In the rows, zero is written as 128.
One turn sends every row of this set to another row. A few are shown first. Where does it send the rows asked after them?
Let: [ 98 159 110 143 147 154 165 125 122 103 120 111 142 125 149 125 145  97
 109 150 142  99 124  96 109 147 114  97 111 111 148 137 138]
vovi: [ 94 159 142 106 142 144 129 173 124 129  86 139 117 121 140 139 106 108
 117 131 123 131 130 107 125 152 139 105 115  96 125 105 100]
Koz: [ 93 104 127 126 135 135 158 169 106 137  97 114 123 109 112 140 119 105
  99 154 123 119  94 103 143 136 138 105 116  80 105  92 123]
Nudo: [ 98 161 113 145 145 153 168 123 123 105 120 111 139 125 151 127 143  97
 111 149 143  99 121  93 107 144 114  96 111 114 149 138 136]
nid: [ 97 160 114 143 146 153 167 123 122 103 121 112 138 126 150 127 144  97
 110 146 143  98 122  95 106 147 113  97 113 115 149 137 137]
mefo: [ 85 108 139 125 131 131 167 151 103 133 100 115 105 116 114 154 112 100
 102 143 140 111  81  88 116 132 139 110 123  93 119 101 122]
biti: [114 106 139 117 117 135 163 186 114 120 137 128 136  98 149 136 123  93
  98 138 102 111 112  86 145 144 113  98 117 116 123  88 106]
fofi: [114 108 138 119 116 133 165 186 115 123 135 126 134  97 151 136 121  94
  99 141 102 113 111  83 145 139 114  97 116 116 124  89 106]
Bisir: [111 163 102 142 149 152 166 125 126 107 120 117 140 120 151 128 147  98
 112 150 142  95 121  96 109 148 106  91 104 109 138 133 127]
rukel: [114 107 140 118 116 134 165 185 114 122 137 127 134  98 151 137 121  93
  99 138 103 112 111  84 144 141 113  97 117 118 124  88 105]
Pil: [111 164 106 144 147 151 168 123 127 109 120 117 137 120 152 129 145  97
 113 149 143  96 119  94 107 145 106  90 104 112 139 134 125]
zoken: [ 83 100 141 117 134 135 162 153 101 124 105 119 108 122 107 154 117  98
 101 133 139 106  88  99 114 147 135 113 127  92 118  99 124]
Kareg: [ 87  96 148 118 133 137 162 164 105 130 109 123 114 120 109 148 120  99
 102 129 132 111  96 108 127 150 131 108 127  96 105  90 121]
ravut: [106 162 136 132 117 142 164 150 141 108 123 123 137  94 173 150 131 129
 121 132 135 111 124  86 129 132 111  89 118 133 131 123 111]
tol: [ 91 108 138 131 130 131 167 164 108 145  98 115 112 109 118 145 112 103
 102 151 129 121  87  93 135 127 139 102 119  91 107  93 119]
labet: [ 94 160 145 108 140 143 131 172 124 132  86 139 114 120 143 141 104 108
 118 131 124 132 127 104 123 148 139 104 116 100 126 105  99]
Tiren: [ 88 104 118 121 138 135 154 160 102 126  94 111 120 114 106 144 121 103
  97 154 130 111  91  98 132 141 140 113 117  74 118 100 129]
Fusuv: [110 163 109 142 147 151 169 122 126 108 122 118 136 122 152 131 146  96
 114 145 144  94 120  95 104 147 105  90 106 115 139 133 125]
Dupid: [105 150 126 118 125 151 148 157 138  89 127 124 153 100 158 145 146 129
 117 126 127 103 140 108 136 160 105  97 120 120 129 119 119]
faf: [115 106 136 117 117 135 162 187 114 120 136 126 137  97 149 135 123  94
  98 140 101 111 113  87 147 143 113  98 116 114 123  88 107]
pibop: [109 164 118 134 120 143 157 155 141 108 116 117 147  88 171 143 135 133
 118 148 127 115 126  88 142 130 115  89 111 119 131 123 114]
ladab: [109 156 112 126 125 149 147 160 139  97 118 118 157  93 162 140 144 133
 116 144 123 110 137 101 147 147 111  95 112 110 129 121 120]
kizi: [115 107 135 119 117 134 163 186 114 122 135 126 136  96 150 135 122  94
  98 142 101 113 112  85 147 140 114  97 115 114 124  88 107]
Rem: [ 85  98 129 115 138 138 154 158 101 119 101 116 118 120 103 148 123 100
  98 140 133 106  94 105 124 152 135 116 123  80 117  98 129]
zokul: [103 153 141 122 120 148 158 151 139  97 131 127 141 101 165 152 138 127
 121 119 135 103 132  99 125 151 105  94 124 134 130 120 114]
sigu: [110 161 108 140 148 152 167 124 126 105 123 119 138 123 149 130 148  96
 113 143 144  93 122  98 104 152 104  91 107 113 139 133 126]
supa: [ 95 160 140 108 142 143 129 174 124 131  85 138 117 120 141 139 105 109
 117 134 122 132 129 105 126 149 139 104 114  96 126 105 100]
Pipa: [ 88 104 151 126 129 132 169 160 107 140 106 121 107 115 117 150 113 100
 104 136 134 116  88  96 125 135 135 103 125 100 107  92 117]
luvoz: [ 90  97 134 118 136 138 155 169 105 129 103 119 124 116 106 142 124 102
 100 141 125 113 100 112 138 152 133 109 122  83 105  90 125]
voli: [111 162 104 140 149 153 165 125 126 105 121 117 140 122 149 128 149  97
 113 146 142  94 123  99 108 152 105  92 105 110 139 132 127]
Gan: [ 97 159 112 142 146 154 166 124 123 102 121 112 141 127 149 127 145  97
 110 147 142  97 124  97 108 149 113  97 112 113 148 137 137]
mavi: [ 95 161 142 109 141 143 131 173 124 132  85 138 115 119 143 140 104 109
 117 134 123 132 128 103 125 147 140 104 114  97 126 105  99]
rane: [ 98 161 110 145 146 152 166 124 123 105 119 110 140 124 151 126 144  97
 110 151 142  99 122  94 109 144 115  96 111 112 149 138 137]
gov: [ 88 110 125 128 134 131 162 156 103 134  94 110 112 111 113 148 114 103
 100 156 134 115  83  89 127 128 142 110 117  81 118 102 124]
zopus: [ 94 159 144 106 141 144 130 172 124 130  87 140 115 122 141 141 105 108
 117 129 123 131 129 106 123 151 138 105 116  99 126 105  99]

pibop turns into ravut
Gan turns into Let
Where do these go?
vovi turns into supa
voli turns into Bisir
luvoz turns into Koz
zoken turns into Rem
biti turns into faf

One turn sends every row of this set to another row. A few are shown first. Where does it send the rows asked after them?
Bez: [136 126  94 106 122 119 138 127 116 138  92 146 118 161 136 111 131 128
 120 117 115]
vamik: [125 154  99 142 137 144 131 119 128 146 128 145 123 144 112 158 104 124
 124 100 148]
Loku: [121 131 123 132 129 127 142 126 122 145 126 134 138 139 127 174 135 157
 152 112 121]
ves: [125 160 106 145 156 133 126 112 133 149 121 154 111 140 122 138 119 104
 131 106 152]
Nuzub: [114 151  93 140 144 139 131 114 125 140 124 152 123 139 108 157 102 119
 120 101 149]
galo: [112 138 146 134 161 134 149 102 128 121 101 153 131 136 137 128 118 103
 150 121 118]
Diniz: [105 115 115  96 130 132 147 150 139 136 107 142 129 140 125 130 111 113
 118 143 153]
namu: [124 131  85  99 134 112 129 142 120 133  97 144 133 141 126 121 137 130
 121 128 118]
tipub: [124 118 109 108 119 127 141 117 106 129  98 138 104 168 137 110 109 134
 125 115 119]
zin: [111 112  98  94 134 121 137 151 129 120 112 146 138 130 127 122 127 117
 123 131 140]
vav: [109 128 152 127 146 134 149 102 135 147 103 139 148 146 142 139 128 115
 153 131 108]
sot: [108 134 131 132 134 130 154 118 119 142 105 134 150 146 122 160 136 155
 137 124  98]
neb: [128 162 116 145 151 135 117 117 136 141 125 159 114 144 118 135 117 107
 132 108 149]
vagam: [111 134 147 134 160 132 150  99 129 115 109 156 137 148 140 134 116 111
 148 128 113]
zeriv: [110 128 129 115 126 120 132 135 128 127 107 150 102 162 131 122 107 152
 138 149 152]
nagu: [107 136 140 134 164 129 142  95 132 121 108 152 141 138 138 128 117 105
 154 126 125]
zomon: [117 131 115 121 133 129 146 123 121 148 129 141 132 134 125 173 136 160
 141 104 120]
Basa: [111 130 116 123 128 134 140 125 122 151 130 139 140 135 129 169 134 157
 153 111 118]
momav: [119 127 131 116 132 125 129 134 131 129 103 151 104 168 131 125 105 149
 136 151 148]
ruvu: [134 127  96  99 127 119 139 128 115 142  91 141 116 156 137 117 128 129
 118 116 109]
Lezi: [106 135 130 131 135 131 152 117 124 145 100 138 153 140 130 157 136 151
 152 129 103]
gopan: [111 136 113 134 127 138 126 130 114 156 137 125 126 137 113 166 126 140
 132  98 131]
Taleb: [112 132 137 134 130 129 151 114 126 143 101 131 156 148 128 161 131 146
 148 131 105]
Davum: [108 134 149 129 146 136 154 108 130 148  94 143 142 142 138 138 135 120
 151 132 101]
Zetaz: [121 155 115 139 157 134 120 110 140 142 123 168 113 145 122 139 116 101
 133 115 149]
nov: [112 124 120 111 134 134 143 140 140 134  98 145 118 159 120 133  95 131
 124 156 155]
mito: [110 158 132 148 160 133 121 109 127 120 111 156 127 138 119 119 115 100
 137 120 133]
sepo: [108 127 121 111 128 126 147 145 139 135  96 147 118 156 124 132 103 134
 123 155 157]
gomi: [111 129 154 125 145 135 151 111 130 147 108 142 140 151 139 144 137 125
 145 130  99]
dibak: [109 137 107 131 124 147 129 129 119 158 135 133 133 140 114 166 117 141
 132 100 133]
Fuf: [109 119 128 112 121 125 127 124 108 124 111 140  98 166 133 111 106 147
 136 129 134]
nef: [103 150 135 145 160 132 119 105 129 126 111 160 132 150 122 123 115 100
 136 131 129]
pep: [104 112 110  93 138 134 138 147 137 137 112 142 130 142 119 131 107 114
 124 145 151]
Kem: [115 120 133 115 128 126 122 126 107 122 108 141 101 167 135 113 106 149
 134 132 128]
sasav: [111 116  92  90 140 120 132 148 130 123 113 146 134 130 124 127 126 120
 128 133 138]
Vomo: [106 155 123 147 164 128 118 103 129 132 110 154 131 140 121 119 119 100
 138 123 137]
Reb: [120 150  96 145 141 139 135 119 118 145 125 136 117 138 111 158 110 123
 123  95 147]
zuri: [123 125  88 102 129 113 127 142 121 126 100 147 135 144 126 112 141 127
 121 126 123]
Nak: [126 117 117 106 125 127 138 120 103 125  99 136 104 162 140 114 108 137
 125 112 113]
madog: [105 140 106 127 131 140 123 127 118 162 134 138 127 137 107 163 125 136
 123  98 133]

nagu turns into Vomo
Bez turns into tipub
momav turns into nov
Where do these go?
Lezi turns into Davum
nef turns into Zetaz

